Each path below is one point turned by a fixed rotation once a step. After each direction that follows a path, write how fast that rotation turns it, in degrees a step (0 if it stays still).
Each turn is a multiple of 5 degrees from 10 to 175, or 0.
Each row of a path follows its step; steps can be skipped.

step 0: [-23 -12   8  -1  14   8   5   7 -13 -31  10  33  -4 -10 -16  21  -4 -36
 -10 -12   7   5  14 -17  23   2  11  -2 -14 -39 -17 -19   3  22  28   8
  -3   2  16  -5 -10]
step 1: [ -4 -20  -2  29  22   0  20  11  -9  15  11  13  -4  20  -7   1   5   4
 -38 -14 -15 -16  12 -11  -3  21 -15 -18  32 -23  13  -3   9  24  12 -24
   7  -4   9 -28 -11]
step 2: [ 10  -9  -5  33  19 -19  12  -1  24  30  16 -16 -21 -16  13  -7 -10   7
 -10  12  22 -31  10   0  -8  14   6  -5   1  -7 -21 -12  12  -7   7  21
 -19 -16  -3 -26 -25]
step 3: [ -7 -22  -5   2  18   2  18   6 -10 -23  -1   7  -7 -20  16  -2 -17   4
   3 -27  45 -23  15 -10  14 -22  10   7 -20  -4 -24  -7 -10  17  -9  23
  -2  11  20 -21   0]
step 4: [ -1 -19  -7   6  -2  29  31 -13  -7   2  -8  35  12  -4  -8  20  25  27
 -16 -12   7 -10  15 -31 -10   2   7  28  18 -10  -3   3   5  32   9  -1
  -6  19   6 -12  -3]
step 5: [  6  18   2  10  15 -14  24 -31  19   9  23  -1 -10 -27 -22  36  16   1
  -9  -8   5   8   9 -20 -19   8  -1  -9  18 -24   3 -13  17   3   7  18
  -3 -25  11  -6 -24]
step 6: [ -3   3  -2  18  12 -31  15  -5 -30  10  17 -33 -27 -17 -14   2  -9  10
   8 -26  13 -20  16  -2  20 -16 -11 -27  16  -8  -7  -6   9   9  -9  12
  17  16  28 -16   5]
step 7: [ -7 -14   1   6 -14   1  15  -9   0  34 -22 -11 -17   0   0 -17  -5  34
  -7   6  18  -9  10 -34  12  -4  16  28  13   2 -24 -31  11   7   8   6
   2  32  10  -9  17]
step 8: [-19  24  25 -19   5  11  19 -22  30 -21  12   6  -2  -9  11   5   5  12
  -1  -1  12  -6   7 -29 -21   5  10  27   1 -15  -1 -42  -6   7  -1  12
   9 -10  25  -8   8]
step 9: [  0  29  -6   9  13   4   9  -9 -29 -19  30 -10  -4   1 -17   6  30   4
  13 -11  -5 -41 -13 -19  -1   0   7   7  29 -11  27  -5 -14   6  -3  10
  23  12  16 -13 -11]
step 10: [ 15  13   8  17   2  11   1 -15  -6  43 -20 -10 -22 -15 -21  -5   8  -1
  -9   3   4 -12 -13 -41  18 -14  21 -18  17   7  17 -12   6 -22   3  22
   8  14  -6 -14 -13]
[ -2   0   4  -7   1  12   5   2  -5  -2  -6  -1   1   0   3   4   2   8
 -12   4   0   2  -7   3   4  -5  -2  -3  -5  -6 -12  -4  -3  -4   4  -3
  -5   5   8   9  -3] -> 95
[-10  -5   2   7 -11  -2  -9  -1  -7   4 -12   5   7  -7   2  -7   0  -2
   3  -2   3   0  10  -1  -2  -8   6   0  -6   0  -1  -2  -1  -4   1   4
  -2   2   7   1   2] -> 95
[ 10  -4   6  -1   6  -1   4  -5   6  -1  -4   4   2  -7   2   3   2  -3
   8  14   0   0   7  -4  -1   2   3  -4   5   7  -4  -9   3 -12   5  -5
  -6  -3  -2   1   1] -> 130
[  1   0  10  -5   8   2   2   1   2  -6  -1   1   5  -1   2   0  -7  -4
  -7 -11   4   2   8  -2   1  -5  -4 -10   0   2   7  -5  -2  -1 -13  -2
   5  -6   4   3   6] -> 140

step 0: [ -6  14   5 -22  10   3 -23   9  20 -23   2  39 -16  -2   6   8 -25  17
  16   4   1  -1 -13 -12   2  13  40  14 -15  -6 -20 -20 -12  10 -10  -2
  31   1   2  15  -4]
step 1: [ -4   0 -32 -14  -2  21 -12  20  -4 -11 -13 -21  15   6  -3  38   6   4
   7 -28  19  -3  13  -8  -8   9 -21  20  24 -23  23   9   8 -18  -9  11
   6   7  -2 -23   8]
step 2: [-20   3  18   8 -11 -10  19   9  14   1 -18  11  -4  -3  16 -11 -30  11
 -21  -7 -12  -6  18   5  16 -22 -17  -7  15  -6  -1  27 -22 -13  36 -14
   6   3 -29  23   1]
step 3: [-19   4  -1   4  -2   7 -13   0   3 -18  24   3   7 -10  -4   5  24  -3
  19   4 -14   0 -23  28 -20  30  17 -18  -3  -6  16  27  -4   8   3 -43
 -21 -13  13   8  17]
step 4: [ 11 -19  -5  -2  -3  -2 -25 -24  21  -4   7 -13 -22   9   4 -10  18  -5
 -20  14  15 -36  18  18  10   4   2   5  -4  28   4  -7  -8 -11  14  10
  12  34  -3 -37  -3]
step 5: [  8  -4  -6 -22  -5  25   4  -7 -11  17  10 -33 -19  -9  21  11 -19   2
  17  17   3  36 -27  16  -5 -27 -18 -17  -7   5 -27   1  -6   2 -12  -2
  17  -2 -14  14  11]
step 6: [  7  30  10  12   2 -15 -13 -35 -18   5  -7  13  32   1 -20 -12  -6  11
   8 -38 -13  16   3   9 -14  18  -3   7 -23  13  19 -11  -8 -22  -9  -1
  25   2  -4  -8  -2]
step 7: [-25 -30   6  -2  15  -3  27  10  -3  21  -4 -13  11 -12 -35  12 -24  -4
  25  20   5 -23   7  14   2  -9  23  21  -3 -27 -11  -3  -7   4   4   1
   0  18   4 -19 -16]
step 8: [-31  11   2  18 -36 -12  -1  19 -15 -18  -2   3  -2  17   4   4  18  19
  -1  38 -17   8 -23 -24   5  -2 -34  20   8  12  -3  -1   1 -10   2   2
  21  -4  19  -3  13]
step 9: [ 18  -8  30   7 -12   3 -11  -2   7  22 -10   5   1  -1  28  -4  18  14
   7 -27  -7  13  21   3   9  21  31   8  34 -14 -36  -1  -4  -6  -6 -14
 -14  -7   1 -16   9]
step 10: [ -3  19 -23  -7  -1   0  15   2 -11 -24  18 -29 -12  41   6 -28 -24 -12
  -1 -20  16  -4   3  14  -6  -5   3   0  -3 -17   1  -3  15  18  28 -17
  -7  13  25  -6  -4]
[ -3   3   6  -1  -1   3   3   4  -3   0   7   4  -1  -5  -1  -6   4   1
   7  -5  -5 -22  -7   1  -1  -1  -2   0  -7   0   0   4  -1  10  -5   5
   1   5   3  -1  -3] -> 95
[-4  1 -9 -5  0  3  5  3  4  0  4 -3  0  9 -1 -2  1  5  6  2 -4 10 -9 -9
 13  2  3 -6 -8 -1  5  5 -6  3 -4 -6  1  5  4  3 -3] -> 145
[  6   0   3  -2  10   3   5   8  -4   3   2   5  -1   0  -5  -5  10  -6
  -9   4   1   4   3  -4   1   2  -1  -6   3   2   5  -4   6   1  -4   9
  -7  -2  -1  12 -10] -> 0
[ 0 -9  4  5  3 -4  0  3 -7 -2  8 -3  3 -7 -8  7 -2  3  4 -4 -8  7  4 -7
  5 -3  0  7 -3  3 -4 -9  1  3 -1  2 13 -3  4 -1 -7] -> 45
[ -6   6   4  -3   5   8   7   5  -2  -1 -14   3  12  -4  -4   4  -7  -4
   5   1  -1   1   6  -4  -2  -3  -6  -1  -5  -2  12  -3  -5   2   2  -2
   1   1  -5  -4   3] -> 70
[ -1   2  -2   8  -4   8   1  -1  -9  -9   2  -4   4   5  -6   7   9  -2
  -8  -3   8   0 -10  -2 -10   1  -7  -1  -5  -7  -3  -2   5   2   0  -9
   2   1  -1   3   1] -> 155

step 0: [  7 -12 -14  -6 -16  34  32  -7  -2 -17  13  -9 -12 -10   9   2  -4 -28
 -17  14  23   4  14  14  19  19  13 -19   3  45  -6   6   0  10 -22   0
  19  14  44  -6  28]
step 1: [ 11  23  10 -31 -12  28  -4   2 -17  11 -10 -14 -13   3 -29   5  18   6
 -12 -10  -3  23   9   5  15 -27  -7  24  35  -8 -35   9  -2 -17   1 -30
 -10  31  11 -29 -17]
step 2: [ 26  27  21   3   0   1  27  -8   6  24 -15  13  24  15  22 -31   5   2
   6  -9 -24  22  -4   9  15   1  -9   0 -15  25  -5  -8  13  15   9  39
  20  50   1   2   2]
step 3: [-16  -7  34  10  -8  -7  18  -1  -7 -42  31 -10 -24 -17  23  -5  -8  -9
 -17   2  15   9   7  18   4  13  22 -28   5  14 -17  15 -15 -15 -13  -9
  -2  46  21  -1 -23]
step 4: [ 19   7  11 -12 -20   2   4  42 -14  16 -14   8  -8  41 -18  14  33   3
 -18 -11 -18  26  12   0   5  -4  27   3 -10  13  -4  27  -8 -10 -16 -33
   6  14  13 -26  20]
step 5: [-10  37  17   7 -10  11  21 -10   2  26  11  27   7  21  12 -29 -20  22
   6   5   6 -13 -20  17   4   0   6   0  -6  22  -4 -14   2   9  13   1
 -25  34 -26 -48 -14]
step 6: [ 24   0  -2   0 -19  17  33 -17 -22  -6  19  -8 -28   1  14 -15 -20 -27
 -11   8  42  26   5  10   1  23  10 -38 -25  12 -13   9  -8   7  -5  -3
  27  12  14   1  23]
step 7: [  7   2 -19  -4  -7  14  -6  19 -27  24  -9 -31 -22  11  -6   9   4  16
 -19  18   2  20  -5  18  11 -30  27  17  41   2 -33   9  -5 -18 -13 -10
  -9  26   8 -30  -3]
step 8: [ 32  43  -6  -8  -7  11  33  -9  15  14  -3  26  25  27  11 -12  -7  15
   7  18 -11   1  11   3  21 -12  -6  26 -19  11  -3 -10 -20   2  16  18
  19  44  16  -3   1]
step 9: [  3  21  21  26  12  12   2 -32 -14 -28   5  -1 -30  -6  14  -5  -9 -14
  -8  11  11  15 -18  18  19  18  -7 -41   7  22 -10  21  -8 -26  -2  -9
  -8  37  20  15 -19]
step 10: [ -6  -6  19 -25 -19   1  -7  25 -16  -4 -38   4  -5  36 -10  -5  22  -9
 -20  10  -2  37  11  21  13 -18  41   2  -4   2   3  11   3 -23 -13 -11
  31   9  19 -17   1]
[ -8   4   5   4  -1 -11  -5   8   1   2   2   4  -5   7 -13   1  -2  -8
  -1   6  -3  -5   3   3   0   4  -1  -5  -1  10   9  -4  -2  -6   8  -1
  -3   1   6   1   1] -> 65
[  1   0   4   2  -6  -3   4  -5  -1  -5  -1  -9   0   0   2   0  -7  -8
  -1  -5  -8  -3   6   5   5  -5  15  -8   7  -3   1   0  -5  -3  -4   7
  -2 -10  -1   0   6] -> 110
[ 8  5  5 11 -9  0 -3 -9 -2  8 -5  2  3 -2  3  6 -1  5  6 -3  0 -8 10  0
 -2  4  1  4  3 -3 10 -1  5  1  9 -1  2  6 -4 -3 -2] -> 115
[ -3  -4  -6  -6   5  -7   4  -8  -6  -8  -1   0   5   2  -6   1   3   3
   7  -2   2   3   6  -2   0  -3   5   9   1   5   2   3   2  -4   2  -3
 -11   8  -3   0  13] -> 110
[ -1  -7   8  -2  -3   1  -3   2  -1  -2 -10   0   6   4   3  -3  -1   7
  -3   7   3  -1  -8  -3  -1  -5   7   5   4  11   5  -7  -4  13   2  10
  -2   0   1  -1   0] -> 130
[-8 -3 -6  6 -3 -6  2 -4  7  7 -8 10  2  1 -4  4  1 -4 -3 -3  0 -4 -6  8
 -5 -5  5  3 -2 -2 -9  0  8 -3 -7 11  4  4  1 -3  1] -> 130
